0: [ 96  83 223 141 145 111 130 171 168 192 127  49  87   0 187 117 195 175  90 184 164]
1: [131 142 157 140 183 208 166  92 223 126 154 114 117  61 158 146 100  54 132 255 140]
2: [ 93  75 228 157 153 126 137 174 198 210 130  77  93   4 182 135 176 171  89 190 174]
3: [153 148 142  91 153 221 166 103 158  88 155  68 137  34 171 120 123  63 125 255 123]
4: [133 158 164 131 193 236 165  82 212 133 156 137 131  55 174 143  89  78 121 255 147]
5: [102  97 212 137 147 128 132 158 172 184 131  58  92  12 185 121 181 160  93 189 158]
6: [104  87 205 149 168 160 153 147 196 180 129  89 104   9 176 141 155 142 110 236 170]
7: [132 159  65 147 103 182 149  78 169  59 216  73 128 103 203 103 143  37 170 254 123]
8: [135 150 169 123 186 239 158  87 204 128 154 129 136  47 170 143  94  79 118 255 141]
9: [130 150  70 136  96 180 148  96 166  60 222  57 124  79 210  94 151  50 158 251 120]
10: [128 160 164 138 189 239 156  76 221 137 169 143 136  64 183 145  87  72 112 255 144]
11: [102  82 218 137 169 160 155 156 199 190 120  84 108   0 176 140 158 153 101 238 168]
12: [112  98 231 120 158 146 135 165 176 192 122  48  93   0 176 124 172 159  78 202 156]
13: [ 97 129  99 195 168 171 168  73 185 101 180 147 124 120 185 156 123  49 198 255 158]
14: [125 138 236 120 158 168 107 127 246 222 152  69  76  31 171 126 133 120  49 157 135]
15: [126  86 214  99 125 159 135 154 179 156 144  32 100   0 177 104 183 144  86 221 152]
16: [109 110 195 135 182 165 184 148 184 142 124  73 128   8 170 133 155 102 143 255 160]
17: [160 159 170  75 168 246 143  96 197 133 159  67 128  31 159 118  98  60  88 238 113]
18: [145 145 214  86 164 217 127 118 223 181 154  61 101  12 161 120 114  92  58 201 123]
19: [116 168  58 169  96 167 127  67 197  72 221  95 108 157 205 101 141  42 177 220 135]
20: [118 118 181 127 185 191 183 130 180 129 126  86 135  17 163 137 135  89 142 255 152]
21: [151 162 102 108 136 219 161  83 171  70 176  79 136  75 175 117 120  42 146 255 120]
22: [123 118 190 120 184 192 186 139 179 135 121  76 136   7 159 132 138  92 131 255 155]
23: [118 116 142 144 166 191 171  99 183 111 147 112 134  58 161 141 127  73 159 255 152]
24: [ 99 117 100 181 152 168 171  79 188 100 178 135 131 102 180 145 130  54 199 255 155]
25: [128 147 164 128 200 231 173  89 189 124 145 121 130  46 175 147 102  85 129 255 144]
26: [104 131 186 158 200 205 160 104 191 157 149 124 121  26 207 147 127 117 121 255 166]
27: [157 146 141  79 159 233 168 104 148  79 150  70 148  26 165 119 118  64 123 255 121]
28: [133 145  71 141 103 183 149  91 160  56 215  57 130  79 208  95 150  47 162 255 123]
29: [124 135 211 115 147 174 111 128 227 202 165  61  80  33 171 116 135 115  58 161 131]
30: [110  77 209 127 131 125 138 159 167 157 139  34  92   0 198 105 205 158 106 221 165]
31: [132 147 175 130 163 238 149  96 218 142 178 123 140  38 185 134 102  80 103 255 148]
32: [112 131 155 174 180 170 167  96 245 137 157 104  91  78 164 141 113  47 146 255 141]
33: [147 147 202  86 163 221 131 112 216 166 154  64 106  19 163 120 114  86  68 211 123]

[135 179 115 132 125 213 120  66 222 119 217  92 114  95 197 106 102  34 116 229 119] --> 21 7
[150 174 100 100 125 240 140  61 203  78 194  88 132  99 181 111 114  36 134 249 121] --> 21 7
[161 171 126  84 145 254 139  59 198  90 186  91 133  78 181 117 107  46 112 242 122] --> 21 3
[129 133 148 145 165 195 166  98 222 117 162  96 112  65 161 136 112  45 140 255 137] --> 1 32
[144 168  91 127 127 217 148  67 176  66 200  81 136  90 187 109 116  29 148 255 110] --> 21 7
[141 167 102 130 135 220 148  69 183  77 197  90 135  86 188 113 113  37 143 255 116] --> 21 7
[152 165 113  94 131 228 149  86 171  73 186  65 132  51 181 110 114  41 126 255 109] --> 21 3
[123 123 197 142 161 217 148 126 189 154 164 100 134   0 210 127 136 123  94 250 167] --> 26 31
[150 152  96 111 136 209 170  87 150  56 175  72 149  70 191 116 130  44 159 255 122] --> 21 28
[131 156 117 126 157 207 157  74 169  80 168  85 122  79 207 128 135  64 156 255 138] --> 21 3
[113 134 133 157 191 207 172  77 188 111 154 141 133  83 175 156 111  62 172 255 154] --> 23 1
[125 135 178 127 196 220 169 101 190 135 142 113 125  33 175 144 112  99 121 255 150] --> 25 8
[131 148 180 131 163 237 147  99 218 147 179 121 137  32 191 133 105  86  98 253 150] --> 31 8
[145 160 114 102 140 232 148  75 191  85 184  90 129  79 179 116 117  51 135 255 125] --> 21 3
[159 162 115  93 143 233 162  81 165  74 172  77 141  63 169 119 111  42 138 255 117] --> 21 3
[131  90 204  97 131 167 140 150 176 139 146  28 103   0 180 101 179 132  96 236 148] --> 15 30
[145 170 109  99 121 226 137  84 195  99 214  63 121  60 187  99 117  40 114 243 104] --> 21 3
[157 164 118  92 146 239 156  80 167  75 175  77 141  59 171 115 108  40 127 255 111] --> 21 3
[146 149 110 105 146 222 165  90 166  76 177  78 138  52 180 115 122  55 142 255 119] --> 21 3
[137 129 170 133 172 200 173 111 219 128 150  87 114  42 153 137 112  52 131 255 139] --> 1 23
[145 138 138 104 149 203 171 111 149  83 154  67 138  37 176 120 136  70 138 255 129] --> 3 27
[129 131 163 137 184 199 170 102 217 131 142 106 113  51 154 147 108  64 133 255 141] --> 1 25
[113  74 203 126 128 129 138 160 167 148 148  31  97   0 197 100 205 152 107 225 163] --> 30 15
[154 163 105 101 142 230 162  82 169  68 176  77 141  64 174 117 113  39 142 255 111] --> 21 3
[123 136 237 121 157 166 107 129 245 224 151  70  76  31 171 126 135 123  48 154 135] --> 14 29
[127  94 195 104 123 163 138 146 175 141 153  36 104   0 181 103 178 131  97 227 149] --> 15 30
[103 168 164 176 184 211 135  70 246 164 193 160 117  90 200 139  98  85 114 233 157] --> 10 4
[ 91  70 225 153 148 121 139 173 193 207 127  74  92   1 177 129 181 177  90 193 169] --> 2 0
[ 99 168 151 182 181 203 129  62 252 170 203 167 111 106 203 143  94  82 117 222 158] --> 10 4
[155 158 170  84 173 244 146  94 198 133 158  77 128  34 162 123  96  62  93 244 117] --> 17 33
[118 120 132 145 174 205 178  89 187 104 152 125 144  70 158 142 115  59 171 255 149] --> 23 1
[151 143 201  71 172 230 144 117 192 150 140  65 121   2 153 124 110  89  78 234 122] --> 33 17
[120 107 231 105 163 166 134 157 186 193 123  50  96   0 167 124 156 149  70 201 148] --> 12 5
[133 139 155 137 186 205 173  93 220 120 146 110 115  60 151 149 100  49 138 255 137] --> 1 25
[136 167 124 126 123 207 123  79 216 122 206  81 112  81 193 106 110  43 115 229 120] --> 21 31
[103 170 156 175 177 207 132  68 243 161 199 152 114  94 203 134 100  80 116 230 153] --> 10 4
[114 124 134 146 186 211 182  86 182 107 149 131 141  76 165 154 114  59 169 255 146] --> 23 1
[ 91 127 191 177 192 193 148 109 201 173 163 126 115  29 231 145 138 132 115 247 174] --> 26 6
[157 161 110  96 144 229 166  86 167  70 168  76 141  60 170 120 116  42 140 255 117] --> 21 3
[139 140 229  93 165 198 129 127 220 191 137  60  91   4 162 127 124 109  54 193 129] --> 18 33
[113 112 137 151 166 196 177  99 190 111 153 116 133  64 166 140 124  67 163 255 153] --> 23 1
[119 125 123 147 166 207 176  81 187  95 157 127 140  78 162 147 113  49 173 255 144] --> 23 24
[111 166 162 168 182 220 137  71 245 162 192 155 121  85 201 139  93  82 113 238 159] --> 10 4
[120 126 180 128 193 192 188 121 197 130 124  86 120  32 155 141 126  75 145 255 145] --> 20 22
[120 119 178 129 182 191 184 130 180 129 128  85 135  21 161 135 135  86 140 255 155] --> 20 22
[128 131 159 147 172 196 166 100 234 128 157 100 108  62 154 140 106  44 134 255 138] --> 1 32
[117 121 129 148 169 206 178  89 190 101 156 122 137  73 165 141 115  57 167 255 148] --> 23 1
[116 119 178 133 183 186 182 130 180 130 130  88 133  23 166 138 136  88 145 255 154] --> 20 22
[124 118 193 120 182 193 185 143 173 132 124  77 140   1 162 130 140 100 131 255 151] --> 22 20
[ 84  72 214 162 153 119 139 166 195 203 130  80  90  13 184 130 178 170 102 200 173] --> 2 5
[103 109 195 143 184 160 184 147 191 143 123  70 122  14 169 131 154 102 149 255 157] --> 16 22
[145 147 167 105 182 247 167  94 200 118 146 124 143  43 160 140  91  75 116 255 138] --> 8 25
[113 116 123 153 166 200 181  90 188  98 158 121 137  76 165 140 119  54 174 255 149] --> 23 24
[135 158 177 131 167 242 150  90 219 140 172 128 137  39 185 139  97  79 103 255 150] --> 31 8
[114 126 127 158 178 197 175  84 180 104 158 127 135  81 170 148 116  56 175 255 151] --> 23 24
[145 173 100 103 103 232 117  56 221  89 216  85 125 111 182  96 113  33 117 221 116] --> 21 7
[112 102 230 123 161 146 144 164 176 187 118  50 100   0 178 126 174 156  88 216 159] --> 12 5
